rotation ticks, each row followed by its count of ticks
The counts run from 0 to 290.
[  1 -28  -4 -13 -26   3 -30  -5  11  12  31  -9   3  -7   5   0  13   0
   3   1  21   7  11   9 -10 -36 -11   4  -3 -10   6 -19  11  -2 -19   9
 -23  -6  33  -2  24  31 -13 -26   1 -15   0   8  37   5   1   1  -4   9
   1  34 -27 -34 -17  -4 -19  19  49] => 127
[ 25 -10 -25 -12   7  18  -9  11   0 -21 -16  -3  14 -27   4   4 -13  -1
   5 -37  21 -14 -19  16  12 -14  12 -17 -21 -25  26 -21   2   0  -2   8
   0  19  34  19  22  -7   1   7  14  39   1 -26  -2 -12  -6  51  10   8
  19  29   1 -30   6  31 -16  -4  33] => 203
[ 10  12   7   5 -13  -9 -15 -18  10 -10  25  -2   8  13   1 -15  -4   6
 -18 -28 -17  -4  15   3   7  15 -16  -3  16  16  -7 -11  12  17 -22  -5
 -35 -18  32   8   6  31 -13  17  31 -36   8  -3   1 -10   3 -20  -9  -5
  26 -25 -60   2   9  -2   8  -1  22] => 146
[  0   1 -13  14 -34  37   7   8  -3 -18  -3 -43  -4 -12   2 -10 -20 -17
   8 -35  14 -18 -12 -16  12 -16   3  -9  -7 -27  33  16  -5  -7  26  -7
   3  28  20  -5  17  -2   9  11  -3 -38  -8 -10  -6  31  -3  30  17   6
 -36   1  18   6  -8 -15 -16   5   0] => 219
[  1 -24   4 -18  18   1 -30   3  22 -17  18  10   1   1   6  -9   3   7
   6 -26 -14  -9  -2  22   8  -3   3 -29  15  16   0   6  -1 -27  21 -25
 -42  -1  30  12  -1  21 -26 -15   0   3 -11   9   2 -17  26  -2 -16  11
  48 -10  -6 -13  46 -18   4 -25 -23] => 166
[ 38  -7   7   0  -6  14   2  -6   3  11  27  -1 -22 -18  -3 -28  29 -14
   1  -4   6   2 -22  10   3  43  11  -1  -2  -4   0  -9  -8 -11  44   9
 -39  12  14 -20 -20  -4   7  19  -8  -6  13 -16 -12  22   3  37 -26 -13
   7 -14   1 -28 -18   2 -20 -13   8] => 80
[-10  25 -25  29 -21  18   1  14   5 -25  21 -11  17  14  -5   6 -40 -19
 -16 -13 -20   9  -6 -12  28  12  10  28  -4 -15   5   1  -3  -2   5   1
 -14  14   8  -4  24  24  17  27   6 -21  48  -1  -7  14   5  -8   5 -28
  -5 -18 -12  -8  -9 -52  -5   4 -12] => 49
[-16  25 -18   9  24  15  15  30  -5   8  -3  -3 -22  -6  28  -3   5 -24
 -38 -14 -19  12  18 -13  25 -11  -2 -30 -19  21  13 -12   5 -24  -3 -10
   1  14  26  16 -10   7   6 -11  44 -43 -18 -13  -7   4 -14  13   8   6
  -6  -7 -22  -8  23 -16   0  27   5] => 116
[ -9 -57  11  -6  -9   2  -8 -25  19   0  16 -24  29 -11 -16  -2  -3  27
  14  -2  15 -37  30  35  -5  -3  22   1  -4 -11  19   8   8   8  13  21
 -15   4  -9 -13  11  27  -2  -4  15   5   6 -15  11   4  -1  20   5 -23
  -6  36 -44 -21 -29  -3  -8 -10  24] => 258
[ -8   3 -14   9  18  17  -4  31 -16  16  14   8 -14   9  49  -2  10 -27
 -44   4  -5  11   4  19  18 -37  -1 -12 -19  25  25 -20  20 -25   5  19
 -13  14  37  14   8   2 -11 -21  20  -5 -19 -21  -4  -2   2  14  -9  13
  -6   1   5 -37  26 -31   0  21   6] => 115
[ -6 -39  24   6  18  -2 -12 -13   7  -3  13   9  26   2  -5  13  -5   8
   6   3   4 -31  29  55   0 -13  18  -6 -11  -5  17  10  13  12 -11  12
 -15   3  -6   2  17  47 -20   1   3   7  17  -5   8 -14  19  -8   2   0
  -5  10 -36 -44 -16 -28   6  -7  14] => 259
[ 14  22  18  35 -10   1   6  11  -3 -24  26   4  -9  -4   3  -1   1 -25
 -14  -3  -2   0   0  28  11 -39  -1  10 -25   1  40   8  11 -34  11   0
 -23 -12  15  -3  29   9 -16   9  17  15  -6  11  -3   6  -2   7 -12 -26
  30  -8  25 -35  -4 -12 -14   4   3] => 30
[ 11 -25  37 -26  26  43  -2 -19  -7 -14   1  31 -29  -6  -6 -22  32 -11
  33   7  11 -30 -14   0 -11 -22 -11 -21  -2   8  15 -26  -1 -10  30  10
 -34  -1  23  11  -2 -23 -25   4   1   3  -6   1   7  -2  14  11  -7 -21
  27  18   2 -38  23  -3 -20   5  26] => 191
[ -6 -20  30  -9  -8  11  -6   7  23  -2   1  -4 -17  -3  -4   3   3  -8
  41  -9  -9  -2  22  19   6 -31 -16  -8 -25  -6  14  -2   1  22 -22  29
 -21  -3  29 -33  13  15 -24  19 -12   8  30   3  25   6  21 -10  11 -19
  13 -11 -25 -38 -24 -14 -19  17  31] => 43
[ 14 -16  13  16   3  57  37 -23 -13 -23  33  15   6  13  -9  10   4 -18
  -8   7 -21 -14   7  16  24 -17   5   7 -20   6  17  14   6 -12  13  20
 -17   5  -5   5  13   8  -9 -17   3  23  -6   1 -20  -5   6  28 -18 -17
  -2   6  11 -53  23 -16  -7  17  10] => 195
[-20   2 -23   8 -12  -7   4  21   3  -2  52 -21  17  -8   7 -30   3   2
 -12 -28  -3  18  16  16  -5   1  11  -4   9  -6  12   0   0  33   5   4
  -9 -12   7 -26   0  38   4  27  20 -26  12  12  24  24  -7  28   4 -29
  26  17  -3 -12  -5   8 -11  22  21] => 143
[ 35  -5  14  -9  20  15  -8 -21 -14   8   7  21 -22  10  -7 -14   7  -5
   7 -26  -7 -25 -37  -4  22  32  -9 -32   1  -9  12  26  -3 -49 -10  -9
 -28  -1  20  17 -10  18 -29  11   1 -12  31 -19 -14  -6  15 -13  -3   4
  18  -1 -22 -12  12  -8   3  -6   4] => 82
[  1 -19  21  -1  13  -7 -13 -15   5 -13  -8   0  13 -21  -3   4  -1   3
  -7   1 -28   1  28  38  21   4  26  11 -18 -31   6 -16  32   1  12   3
 -24  14  19 -43  13  11 -21 -16 -19   9  13  25   7  15  -2  19  20 -17
  21  20 -21 -28   7 -15   6  -1   3] => 157
[  1 -11   8   6 -16   8 -11  19   2  -8   0 -55  -2 -23  18 -29  -6  11
 -18 -15  -4   0   7  20  18 -23  -3   0   1 -10   2 -35   7 -23  36   2
  -9   2  40   2  17 -19  -4   7   7 -29 -20 -11  -7  27   8  26   4 -15
 -17  -1  11   1 -12 -18 -33   4   1] => 135
[ 23  -3 -29   2   1   0 -16  -8 -15 -16   7  26  17 -23  -7  11   0   0
  -5   1  11 -18   4   4  19  39  42  21  -7  -3  22 -13   8   9  39   8
 -30  23  -4 -13  20  -1  25  20 -12  -3  21 -10   6  -9  -6  18  -5 -10
  17  21 -30  -3  18 -38  -5 -17  31] => 75
[  6  14  -5   3  -5  27  19  18   1  -7 -12 -25 -25   4   4 -12 -14 -25
   6 -43  -5 -19 -22 -26  23 -19 -11 -24  -5 -10  30  10  -3 -24   2 -12
  16  12  23  21  16   5 -13   8  23 -49  18  -4  -4  19  -5   6  13  -5
 -23  -3 -19   8  -4 -12   9  23   0] => 218
[-33  14   2  -7  33  27   3 -18 -26   4 -34   6   6  -7   7  -3 -19 -22
  -1 -16 -17 -25   1  -4  22 -18 -20 -17  -1  18  18  -3  10 -18   2   1
  -2   6   2  12  10  -7  -5   3  -2 -33 -22 -27   1   0  12   2  26 -18
  24  15 -37   1  36  -4  -5  43  33] => 6
[ 11 -10  20  -8  23  37  13 -25  -4 -18   4  21 -26   5   2 -14  23 -13
  34 -18 -13 -47   0 -12  24 -17  -5 -25   7  16  15  11  13 -13  12 -18
  -7   6  21  11  -6 -17 -23 -12  11 -27   7  18   1   0   9   2  13 -13
  23  22 -17 -10  16  -1   2  13  38] => 192
[ 18 -26  -1 -19  -9  -5 -33  -3  17 -23  38   3  15 -26   3 -30  -7   4
   2 -24   2 -15 -16  26 -10   9   3  -8  -3  15  11  -1   3 -21  22   3
 -48  -8  34   8   6  26 -15   7 -10  -2   0 -11   1  -6  20  24 -26  -9
  28  -1   3 -25  15 -16 -26 -14 -23] => 165
[ 21 -15  11   7 -19   2 -17  15   5   8  30   1 -23 -11  14 -13  15  -8
  -9 -29   3   6   8  17  -6 -19  -5 -36 -17   1  -8  -6  -2  17 -33  28
 -20  -2  51  12  13  20 -26   5  32  12  11 -13  25  -8  10  21 -20  10
 -14  -2  -6 -45 -16   7  -7   4  22] => 229
[  0  11  29   3  12  13  11  21   9  -2 -10  -6 -33  24   7  -5  -6 -19
  -6 -10   5  -3 -25  10  22 -44 -10 -22 -20 -25  31  -6   4 -46   3 -19
   0   6  35   9  20  -4 -30  -2  38 -18   3 -22   1   7  -3 -13   0 -12
  -5   8  12 -18   3 -15 -15  14 -10] => 217
[ 12  13 -28  11  -3   4   5 -10 -13 -18  19   6  12  -7  16  -1  -9  10
 -34 -19  15  11  -4  10   7  -9 -12  14 -11  -4  18 -10   1   6  -3   5
   0  -9   6  14   4  14   7   6  26  22  18  -9  -7  -2 -18  35  -2 -23
  26  25  -4 -36  -8  17 -18  20  54] => 12
[-15  -6  12   4  16 -17  -7  42  -5   2   6 -18  -6  -6  26  -5  18   4
   2   2  16  -7  18  15 -15 -48  26 -40 -14 -25  12 -14 -14  27   9  10
  15  -4  21  -4  10  31 -12  -3  18   9  10   5  19   9  -2  28  10   0
  13  17  -2 -23 -26  22 -23  12  41] => 123
[-18   6 -17  -2  23  20  -4  16  17   3   6  26 -23 -29   6  13  22 -26
  26  10   7  -1 -16  -2   1 -18  12 -17 -24 -24  20 -16   0   6 -13  22
  -7   8  18 -27  15  21  -2  -6  -8  17  20   4  32   6  12  11  -6  -3
  20  31   1 -47   6   0 -29  28  51] => 208
[  6   7 -31   5   2  -1 -20 -10  -5  10  10  -2  10 -16  18   1 -16   3
 -26 -18 -14  -2  -7  17  31  51  -3  12  -5  10 -12  -4  11 -10   7  11
 -18  18   9   5 -15  17  11  18 -12 -35  33 -38 -11  24   2  18  -4   8
  -5 -22 -38 -15 -18 -38 -13  11   2] => 265
[ 13 -17  -7  -8   3  52  31 -22  -3 -26  14  -2 -16  -3 -11  -7  15 -11
  35 -35 -12 -30   2 -35  30   1   2 -17   5  15  19  25  -9 -13   7   2
   5  13 -10  18 -24   0  -1  -2  10 -17  11   6  -9   0   7  22  11 -11
  -6  30 -16   2   2 -12  -6   5  35] => 193
[  1  38 -24  15  -8   3   6  16  19 -19  -3 -25  -6 -19 -15   0 -29 -16
 -31 -34 -17  -6  -9 -25  15  14   6 -33   0   2  12   0  17  16 -12 -19
 -13   7  28 -10   0  35  -6   5  18 -29   7  13   2  -2  20  13  20 -11
  21 -15 -34   2  49  13   1  10   5] => 36
[ -8 -43  -7 -15  31  53   2   3 -12  13  -8   9  25   6   4 -18 -12  -7
 -17   7   7 -27  -5  21   3  -7   3 -11  -6  -9  20 -26   5  16  30  28
  -2  10   1  14  17  -5  -3   6   6  -3  -7 -14   8  -1  18  32  -3   4
 -19  40   0 -47  39 -14   7   4   2] => 89
[-13  -7  26   7  17 -24 -32  33 -12 -24  21   1  12 -21  22 -12  -1  -4
  -1  -9   5  -3  14  32  -3 -28  27 -14  -1  10  23  -6  11   1  16  27
 -15  -2  23  -9  27  18 -36  18  -2  10 -28   2  26  -9 -13  25  13 -17
  20  11   6  -9  29 -11 -12   6   5] => 140
[ 29 -44  15  -9  -9  14  -5  12   4   6  34  18  10  26  -8  -5   6   4
  -8 -33 -14  -2   3  20   8   0  10 -15  -8  -1 -17  -8 -14   3 -14  20
 -36   4  36  13  10   9 -28  -3  23  10  25  -3   1 -14  14   1 -14  -6
   0  -7  -4 -47  22 -17  21 -14  -2] => 64
[ 23  -4 -27   7 -32   1 -18  -6   1  12  34  -5 -21 -22   3 -22  13 -13
  -8 -32  23  13  -4  -1 -11  11 -10   0 -18 -14   5 -17  -2  19 -46  26
 -14  -6  24 -15  19   8  -3  26  34 -14   1 -20  16   2  -9  26  -2 -18
  -5  20 -17 -25 -29   8  -8  22  37] => 228
[ 13   4   0   6  -2 -23 -16   9 -16 -29  27   7  11   3   2 -19  -5  25
  -5 -18  -6   6  11  25   4  11  21  24   9  -6   4 -35   0   9  42 -14
 -12   6   2   1  -6 -14   2  34   7   0  29  -3   2   6 -21  31 -14 -39
  25  -5 -15  -1 -14 -30  -7 -22  15] => 160
[-16 -17 -29 -18  16  58  12 -13 -16  12   0  -2  19   2 -17 -28 -33  -6
  -1  -8  15 -22 -30   4  -3  18   7   0 -16 -19  25  -4 -17  20  23   9
  -5   8 -11   5  20  11  25  16   9 -25   3 -25   3  11  15  18  -9 -17
 -12  41  -6 -23   6 -16   5  11  15] => 88
[  5   4   2  11  19  39  29 -21 -16 -13  20  22  -4  21  -4  18  -4 -26
 -19  -1 -30  -8  -6  -1  29 -17  -4  -6 -20  11  19   7  17 -25  -3   0
 -22   0  -4  20  15 -10 -14  -8  35   8  18  -9  -3 -13   4   3  -3 -17
  23   0  -3 -37  47 -22   5  13  13] => 196
